rotation ticks, each row followed by its count of ticks
The counts run from 0 to 222.
102,145,120,116,118,151,126,99,156,161,153,133,134,128,101,114,123,116,141,138,128,128,158,133,144,109,134,148,146,123,120,116,93,124,98,129,116,152,159,125,139,119,122,103,115,128  85
105,141,158,123,115,157,119,112,127,174,141,141,119,138,142,115,117,117,151,157,140,133,144,132,135,97,139,135,139,159,140,135,121,148,90,118,134,120,142,124,129,92,133,121,130,133  201
111,135,139,132,98,146,150,121,120,188,126,139,135,126,97,135,131,108,143,115,147,98,155,139,146,139,136,128,111,143,124,102,128,114,104,144,123,110,145,138,136,111,135,123,115,109  177
109,148,143,134,91,133,114,118,143,165,139,151,131,127,118,122,143,116,146,122,129,100,141,159,144,137,141,130,148,157,112,113,138,117,91,122,115,134,136,138,124,92,141,107,118,108  181
125,145,121,117,95,147,112,109,150,161,117,118,141,126,134,143,150,122,138,108,146,111,143,127,99,129,158,110,156,146,105,109,114,141,87,127,121,137,129,111,140,105,125,122,123,135  93
133,156,125,119,90,132,117,134,105,160,122,145,128,132,92,128,115,132,140,121,153,99,148,147,124,118,150,135,151,134,97,118,105,122,124,112,120,131,134,164,125,102,127,123,139,140  161
127,147,136,130,111,138,141,123,116,172,151,137,121,131,106,117,108,104,155,166,143,115,168,146,128,113,138,135,143,133,138,120,115,133,94,132,131,122,124,151,144,99,106,138,128,134  197
126,143,117,114,102,137,130,106,102,199,123,127,127,135,129,132,115,134,130,120,153,118,126,110,138,94,135,140,113,146,150,99,133,128,130,127,109,132,126,129,118,100,127,142,136,139  39
105,139,118,115,97,143,114,110,112,174,153,147,155,130,119,114,130,136,153,104,144,143,104,116,111,107,159,136,130,133,108,120,129,114,122,111,101,122,141,136,139,129,119,104,123,139  23
111,121,134,108,106,166,128,109,121,173,131,135,152,131,132,127,106,130,129,116,120,133,131,131,134,93,128,144,153,156,133,121,114,129,115,167,105,128,148,122,152,134,138,131,109,129  120
83,130,135,120,103,149,129,100,130,179,134,135,141,139,145,104,156,128,143,118,152,126,136,121,116,108,147,133,129,148,127,134,109,132,97,105,126,122,140,109,138,110,113,119,136,145  206
109,135,114,109,114,157,136,114,125,171,137,117,144,148,124,123,120,142,142,154,151,142,124,138,123,99,149,132,170,124,138,102,131,122,115,132,94,153,123,122,139,108,111,121,132,146  3
135,147,116,149,106,153,127,94,106,177,131,117,140,112,114,128,108,118,158,127,131,136,146,145,104,127,149,123,120,150,137,122,99,140,104,134,123,112,129,126,133,125,111,110,123,158  109
143,143,122,118,98,156,138,125,121,191,136,137,134,129,131,134,133,106,144,121,146,118,139,126,120,106,149,127,137,118,158,108,127,108,119,123,127,115,121,125,159,101,101,134,119,117  190
103,141,134,152,89,134,120,104,115,153,138,125,152,138,104,123,122,130,147,107,145,129,137,144,129,129,171,112,140,153,112,117,114,129,120,122,114,108,150,154,127,119,150,110,133,141  143
138,144,116,115,90,146,125,123,133,170,116,114,134,122,133,152,130,107,141,124,147,113,149,126,113,126,143,115,144,146,121,94,124,141,80,148,115,118,123,98,141,117,120,142,115,130  95
99,136,111,122,103,126,158,115,129,184,141,137,150,123,108,117,151,115,139,125,153,124,154,129,120,129,130,141,136,142,116,122,105,123,96,132,112,118,140,113,153,127,92,129,124,145  210
124,141,134,134,102,163,107,104,110,173,127,117,138,116,134,125,98,111,156,109,133,135,146,134,112,112,159,121,122,161,141,131,109,145,102,140,141,112,144,118,142,123,136,113,131,136  107
99,145,138,107,113,166,112,99,160,164,142,132,131,127,121,125,128,119,137,113,134,128,150,127,138,109,144,136,152,143,119,124,102,138,94,130,126,146,161,115,142,112,143,107,114,117  87
124,149,119,122,100,133,141,118,113,177,154,151,145,125,84,126,120,131,149,122,145,120,130,127,116,120,144,136,138,140,98,109,123,119,123,141,100,126,135,165,141,127,110,138,114,141  28
120,142,131,126,104,166,94,108,118,161,131,120,145,116,139,108,98,116,156,106,130,129,140,136,111,111,167,125,132,155,139,133,108,139,103,133,144,130,148,122,138,120,134,109,139,136  106
99,150,133,133,96,99,113,116,120,160,153,138,143,121,98,90,118,112,142,126,139,107,155,145,141,119,137,138,129,134,124,104,119,120,108,121,112,139,143,147,123,98,148,115,128,130  48
101,142,157,125,115,149,113,112,131,163,143,142,123,136,137,100,119,119,156,154,137,122,149,141,130,98,146,134,146,149,129,139,119,142,90,114,139,132,139,132,126,89,133,123,131,135  200
126,148,129,115,116,175,131,95,150,183,130,123,127,125,121,158,130,117,133,114,140,135,155,118,131,118,134,125,140,147,134,113,104,142,100,141,118,132,145,113,148,111,134,115,117,116  89
129,145,122,117,93,138,129,128,121,172,140,135,143,128,119,109,137,110,155,122,150,106,150,138,105,112,163,127,149,109,134,113,114,105,114,117,130,130,121,144,153,98,95,136,127,132  192
137,160,109,121,104,158,129,107,132,187,138,136,110,147,126,127,103,116,126,134,133,125,158,128,146,96,132,133,123,151,152,123,101,124,111,111,140,127,130,126,134,97,110,129,142,131  71
133,154,148,122,100,134,115,136,99,180,113,137,114,136,108,143,100,122,145,143,143,108,148,138,139,98,129,134,143,146,113,106,125,139,108,117,118,113,130,136,112,95,142,127,122,125  164
116,140,141,115,94,145,115,112,115,173,113,123,154,127,123,133,119,140,128,91,131,120,137,141,110,115,149,121,167,172,117,125,108,140,122,147,116,132,135,134,146,115,145,131,135,138  125
119,153,111,117,100,152,117,98,153,163,123,121,138,119,121,140,147,129,135,109,145,119,147,128,101,134,156,120,153,137,110,108,106,133,95,122,118,147,128,116,140,107,119,113,129,140  92
108,126,114,133,101,140,133,98,123,166,146,129,155,126,118,109,118,126,148,148,119,132,132,142,120,104,127,149,147,135,119,110,113,121,97,152,92,129,136,118,130,133,110,121,95,160  116
122,157,116,114,108,137,115,102,124,175,139,144,126,135,112,114,110,151,136,139,137,117,122,132,131,102,138,143,147,156,116,110,134,127,119,119,101,162,127,152,112,94,125,132,134,146  35
115,151,136,130,113,138,130,117,123,163,151,143,123,131,110,101,116,113,160,168,143,119,162,151,127,109,142,138,150,132,132,126,113,132,96,120,133,135,127,148,135,93,106,130,131,142  198
109,138,117,137,110,151,137,106,99,174,143,112,152,143,95,130,99,120,140,113,144,141,150,131,143,119,158,122,123,138,146,98,117,122,132,138,114,105,150,140,143,132,138,119,137,137  140
111,132,140,142,88,134,109,105,119,161,127,121,151,120,133,116,125,121,163,128,122,123,126,142,99,116,153,119,138,155,111,124,111,141,90,134,117,109,141,114,119,126,129,118,103,160  112
118,144,115,128,96,117,140,112,124,177,130,119,134,131,108,123,135,106,147,137,144,110,161,131,125,107,133,135,124,122,125,111,89,120,100,107,128,113,143,110,126,121,97,127,113,154  78
121,145,128,115,92,151,105,116,140,177,136,146,136,134,142,118,146,123,142,114,135,118,118,135,126,105,153,130,153,130,142,114,134,107,107,104,117,141,125,122,143,89,119,109,122,113  187
109,140,111,145,105,146,137,106,105,168,147,116,152,142,88,125,105,128,143,112,143,138,149,138,134,129,163,121,130,138,135,108,111,118,133,128,114,113,145,152,141,126,130,112,143,148  141
114,141,155,118,110,144,121,122,123,176,127,120,138,136,137,145,119,131,149,148,135,129,124,145,126,100,143,118,183,153,129,114,141,143,100,140,100,130,136,117,131,107,136,128,111,130  0
113,138,116,115,104,155,122,97,125,169,128,133,158,127,108,121,121,144,125,100,126,127,143,144,114,116,146,137,165,152,124,125,96,122,132,150,104,149,138,143,153,124,119,124,133,148  123
114,140,127,141,102,139,151,115,124,186,134,143,137,123,89,133,135,110,145,124,141,102,162,148,146,144,131,137,121,141,122,101,127,113,107,138,115,117,135,141,137,107,126,119,114,118  178
131,149,95,115,111,168,114,112,119,163,145,123,140,123,117,113,83,109,147,135,131,134,153,138,132,116,147,142,134,136,151,116,114,122,98,148,131,146,136,121,147,124,111,119,136,133  103
98,132,115,105,108,155,123,113,121,165,135,121,150,147,132,119,123,144,145,140,155,134,122,134,122,99,164,130,170,125,135,110,132,124,115,128,102,150,131,126,136,107,117,118,141,144  4
113,141,122,138,75,134,114,111,129,149,143,143,135,150,120,126,129,138,134,132,135,130,109,140,145,111,149,130,157,143,101,112,130,125,103,115,85,116,140,138,112,113,144,103,111,147  149
